In the rows, zero is written as 128.
One turn moves each row of this set onto another row. After a few examples, where does it send each row asked below?
tafa: [129 125 144 102 108 140 112 143 126 129 145  92]
Filu: [132 134 137 139 136 165 128 128 134 133 134 137]
zevu: [141 141 130 109 124 152 111 128 109 109 170 118]
niv: [111 104 170 122 123 151 134 141 103 135 138 123]
tere: [115 145 141 112 110 143 134 129  98 137 166 101]
tegiz: [133 140 116 107 132 165 133 118 106 121 170 136]
Tav: [122 106 161 122 115 145 120 154 104 134 147 123]
Mik: [125 117 124 111 128 176 128 104 129 108 152 129]
dobuf: [140 149 138 109 144 169 143 150 125 131 140 100]
Mobe: [130 123 134  90 144 168 152 119 142 143 138 125]
Dizo: [119 114 133  96 147 165 159 124 136 137 131 124]
zus: [106 106 156 116 135 163 155 129 121 144 131 129]
Vukof: [126  93 143  96 115 143 123 119 138 136 149 113]
pup: [109 118 160 104 124 158 136 115 119 102 170 108]
ziv: [131 129 133  85 151 167 154 128 137 135 137 122]
tosi: [129 160 138 105 144 166 144 147 120 124 139 109]
ropa: [127 131 145 104 114 140 114 148 123 117 147  91]
rizog: [126 137 122  99 140 168 148 108 101 129 157 132]
Tus: [ 90 124 143  99 127 163 147 118  99 126 159 120]
nir: [118 105 141  84 116 141 124 119 140 130 145 117]
goli: [137 100 141 102 144 169 134 137 117 126 134 148]
lil: [155 121 143 132 128 152 121 140 110 129 148 138]
Viso: [104 151 140 106 142 168 152 135 108 122 159 115]
Dof: [117 102 139  84 121 141 136 121 143 136 145 114]
kero: [155 138 132 126 125 161 131 143 103 129 152 132]
Zaneb: [137 106 129  99 115 141 137 128 118 119 175 131]
Dovo: [142 151 139 104 137 167 130 150 122 127 136  98]
zav: [113 138 152 114 141 172 131 138  98 145 125 118]
ginup: [143  97 147 119 115 148 115 123 124 132 142 132]
retev: [137 138 146 104 111 144 106 143 121 122 157  98]
Romib: [114 136 173 133 131 146 136 139 124 127 151 115]
vazo: [ 93 104 150  95 131 152 138 119 103 133 153 124]

zevu turns into ginup
Tus turns into tegiz
Now find these:
rizog turns into kero
goli turns into zav
nir turns into Mobe
tafa turns into Dof
pup turns into Mik
retev turns into Vukof

One turn moves each row of this set onto another row. After a few examples, where does it send each row asked below?
nek: [123 113 148 157 110 155 107 126 138 124 104 152 158 123 118 152 142]
sedu: [132 127 152 145 110 148 111 132 149  96 105 137 149 120 107 147 133]
zes: [111 129 114 157 136 133 132 125 106 124 138 158 136 111 130 162 131]
bulu: [109 136 118 150 137 120 127 163 136 128 153 152 136 120 100 154 122]
zinug: [112 136 132 154 122 132 125 123 111 131 134 157 141 123 118 174 130]
Mupo: [114 110 129 150 122 142 114 127 116  86 104 148 149 105 127 132 137]
bomev: [ 96 118 131 151 118 157 107 166 151  98 125 151 139  94  92 139 130]
Dulef: [105 142 130 150 122 130 129 132 118 138 128 152 154 117  98 186 134]
bosos: [133 109 110 144 141 135 144 152 156 120 101 138 173 118 109 140 142]
fofa: [ 92 154 123 155 130 143 133 160 108 120 129 146 139  88 105 167 127]
Vadiz: [104 124 111 140 133 147 135 151 145  97  94 131 166  80  91 155 144]
vaba: [114 119 128 147 121 156 120 127 129  78 104 141 140  91 122 141 135]
Vuve: [109 119 136 153 116 153 114 137 139 132  93 145 176 103  93 170 151]
noleg: [115 126  99 157 150 126 139 139 116 134 139 153 146 108 123 159 136]
nofom: [114 103 127 158 120 161 116 128 129 107 112 157 141 105 135 135 138]
gomor: [106 154 126 158 134 137 133 151 108 141 116 141 159  98 105 177 138]
bogog: [133 122 151 152 116 139 100 127 129 101 105 144 161 121 107 150 141]
Runop: [113 100 100 158 143 159 132 142 137 116 108 150 156  88 127 138 147]
Bafi: [114 144 135 159 127 137 128 144 105 127 131 149 132 117 134 148 122]
bogoz: [125 114 131 155 128 148 110 169 168 120 128 147 150 116  97 134 133]
buku: [ 89 143 119 146 127 130 132 148 119 129 132 151 149 102  89 183 132]
vebi: [129 106 107 158 146 148 127 160 161 134 114 143 168 105 108 141 147]
tepir: [112 123 124 144 122 159 128 160 154  78 124 146 137  97  94 146 125]
Buz: [116 143 108 157 149 133 149 164 122 145 126 141 155 104 116 158 133]
memus: [104 139 110 157 142 139 144 153 104 127 127 148 138  98 132 149 128]
Duz: [136 119 137 145 126 137 115 150 160  97 116 135 147 121 109 126 129]
Kag: [106 120 122 141 126 148 123 154 145  77 112 138 139  91 106 130 129]
sula: [129 129 135 152 126 144 112 137 138 109  98 137 178 101  84 174 151]
gugat: [122 151 141 159 127 132 126 144 112 145 122 144 152 122 118 165 132]
magel: [144 117 121 148 142 135 126 142 155 118  99 129 175 113 107 144 148]
geme: [108 128 117 148 129 157 126 150 141  89 107 140 161  79  82 170 143]
fidud: [ 86 119 123 150 120 159 115 153 137 109 103 148 161  80  87 161 145]
Zivab: [134 117 129 143 126 144 133 161 168 103 121 143 149 126 101 136 127]
Nini: [124 151 129 156 137 132 137 170 135 143 137 141 145 122 107 155 124]
depi: [129 129 136 142 123 142 125 142 157 115  92 129 176 109  89 163 145]
bepi: [107 154 135 155 126 140 128 168 124 121 143 147 127 110 107 154 117]
timi: [113 104 102 145 141 139 139 138 126 102  95 143 166  97 123 135 145]
sok: [121 115 106 149 142 148 134 132 133  99  92 133 167  83 115 149 151]
sila: [120 130 105 155 150 118 135 154 133 140 145 150 148 119 110 156 132]
zime: [ 90 140 118 146 129 127 128 160 126 119 146 154 135 105  92 164 123]

nofom turns into nek
Nini turns into Buz
Vadiz turns into Kag
Now find these:
timi turns into Mupo
noleg turns into zes

One turn moves each row of this set onto another row. After a few examples, where does it send each row asked below?
gudem: [144 136  93 111 158  74 129 144 112 109 113 131 108 121 143 168 133 109
 109 127 137 119 152 165]
lat: [118 107 122 110 160  98 130 153 110 106  92 111  86 141 126 174 133 132
  77 192 141 121 131 157]
Pobe: [153 127 114 103 161 104 148 163 143 100 110 142  73 129 156 146 137 105
  97 147 152 117 139 141]
kogum: [129 107 110 111 158  76 143 144 118 116 103 100  79 170 171 163 145 113
 111 163 151 128 153 149]
Gefef: [149 126  88 109 140 117 158 142 139  90  80 130  81 145 140 171 148 113
 122 174 146 131 146 175]
Bem: [154 121  93 113 130 112 125 150 119  84  88 124  90 111 146 181 162 116
 102 167 126 148 142 176]
Fiku: [124 123 110  97 149 107 139 170 136 127  98  99  81 142 141 139 126 120
 106 190 150 145 142 130]
Zil: [129 140 115 100 155  91 119 136  94  96  95 115  98 127 127 147 166  99
  88 151 131 159 150 137]
bep: [154 117 122 109 168 106 147 144 108 109 117 121 109 132 158 183 158 135
 106 167 143 142 145 157]
Bez: [132 132 128 119 129  93 134 140 128 123 100  98  86 109 148 133 146 109
 122 151 156 145 154 147]
Lapo: [151 128 105 112 123 109 112 155 120 106  86 149 109 116 152 189 136 118
 105 161 125 140 142 167]
foma: [150 117 101 108 130 102 158 162 100 107  94 132  66 146 147 157 145 119
 131 164 146 154 160 143]
Ranuv: [124 149  88 113 120  77 126 144 111 106  84 133  85 151 129 179 131 106
  80 150 163 143 145 158]
tapi: [122 110 112  95 134  80 107 127 140 104  99 126  78 136 137 154 126  93
  90 142 126 136 147 128]
pego: [148 117 131 123 122 112 133 150 140 106  71 137  81 145 130 153 128 103
 110 152 146 137 115 139]
mibi: [137 118 125 129 136  82 130 153 110 119  83 115  60 148 149 155 150 128
  74 178 152 141 134 166]
selo: [143 122 137 105 154  99 119 151 135 103  79 133  78 124 116 162 131  84
  92 153 132 130 128 170]
Visok: [134 121 108 119 161 109 129 159 137  87 120 147  87 120 128 155 112 104
 107 167 129 131 146 154]
Toli: [139 134 117 103 122  94 131 159 132 110  89 143 105 116 127 159 131 125
  96 129 143 153 154 135]
fedo: [125 152 106 118 157 128 128 154 106 123 102 107  77 141 148 165 151  83
 118 171 153 136 136 152]
Dasuz: [136 109  98  91 145  91 135 165 113 115  99 112  91 139 117 192 144 130
  87 184 153 128 123 150]
fem: [136  92 111 120 155  81 114 165 122 112  97  98  83 112 140 158 125 110
  81 151 145 154 147 151]
rema: [145 144  81 131 156 102 117 139  96 109  98 135  81 146 123 172 128 120
  89 149 149 130 130 138]
pemol: [110 147  99  99 113  92 134 149 114 105 106 132  85 142 138 167 130  89
  79 146 148 147 122 150]
koti: [128 129 129 115 131  87 123 133 122 118 112 131  94 157 159 155 146  75
 115 156 152 158 129 144]
tak: [133 131 136 122 127 105 123 158 146 105  78 120 101 140 137 153 146 111
 106 176 156 134 120 126]
nub: [139 138 114 111 152 124 137 152 102 108 100  95  88 144 168 179 132  97
 111 178 153 155 134 158]
Nerep: [129 101 122 125 136  81 116 144 148 114  92 111  86 143 133 159 135 109
  94 172 164 167 156 170]
Vinut: [ 97 127 105 125 131 118 117 140 105 102  90 108  82 131 128 163 156  99
 120 162 142 150 156 149]
zoto: [143 112 119  85 118  90 137 142 117 107  98 129  80 135 145 169 167 107
 119 158 153 138 177 160]
pinor: [137 136 106 104 160 101 119 113 109 102 110 107 115 139 125 155 138  92
 110 171 138 128 154 139]
Zam: [149 129  91 108 162  98 134 132 124 146 100 143  96 162 136 156 148 118
  86 163 149 131 131 160]
rapal: [143 117  72  87 142  72 114 146 123 104 112 132  95 136 136 175 125 104
  91 178 131 149 140 162]
Pudi: [137 115  78 132 124  87 138 132 118 140  97 127  97 154 151 143 124 118
  98 162 143 136 141 150]
Zana: [166 109  86  93 147 102 139 130 134 120 106 117  75 120 140 161 131 136
 106 174 138 124 146 146]

Vinut turns into selo
Pudi turns into zoto
Now find these:
rapal turns into bep
Zana turns into kogum
foma turns into Nerep
pego turns into Ranuv
Dasuz turns into nub

One turn moves each row of this set onto another row. After a few examples, where does it send each row asked below?
H: [126 171 112 119 119 130 129 123 126  87 150 135 147  84 126 122]
L: [135 189 114 117 133 125 131 126 132 138 116 123 161  89 137 131]
J: [127 154 131 109 129 110 127 149 154 130 117 132 134 114 126 151]
V: [105 164 137 111 121 127 108 135 142 125 108 140 132 101 119 136]
M: [128 177 110 111 114 127 138 132 125  87 148 136 141  92 131 122]
N: [157 135 101 112 139 127 132 131 123 140 129 114 126  88 128 131]
X: [147 157 114 148 120 113 133 121 102 113 146 149 124 122 149 126]
S: [162 151 105 122 120 131 121 120 116 138 121 135 109 106 123 112]
R: [110 161 135 118 128 103 142 152 125 109 132 123 148  97 153 138]
B: [133 166 107 118 141 133 155 122 133 111 150 144 159  88 131 135]
Y: [124 124 139 123 121 124 143 126 103 123 137 164 121  99 140 116]
U: [101 157 139 114 111 108 121 143 111 113 137 128 141  98 151 140]
C: [158 144 100 123 126 133 108 118 121 133 126 135 112 104 123 117]
K: [108 172 135 102 117 130 118 136 140 130 107 149 134 102 124 136]
P: [164 152 113 145 134 109 148 125 116 123 138 146 133 115 151 123]
D: [124 123 140 134 126 124 135 121 112 117 137 168 124 101 135 121]
T: [130 134 148 142 134 113 158 125 125 134 134 149 139 107 128 123]
Q: [138 130 118 111 143 121 127 134 116 157 121 150 131 104 158 137]
W: [133 196 112 130 120 131 120 116 114 128 117 128 149  89 132 133]
E: [137 140 118 112 126 130 108 123 105 153 119 157 128 100 151 144]

D turns into V
K turns into S
Now find these:
L turns into P
J turns into N
E turns into W

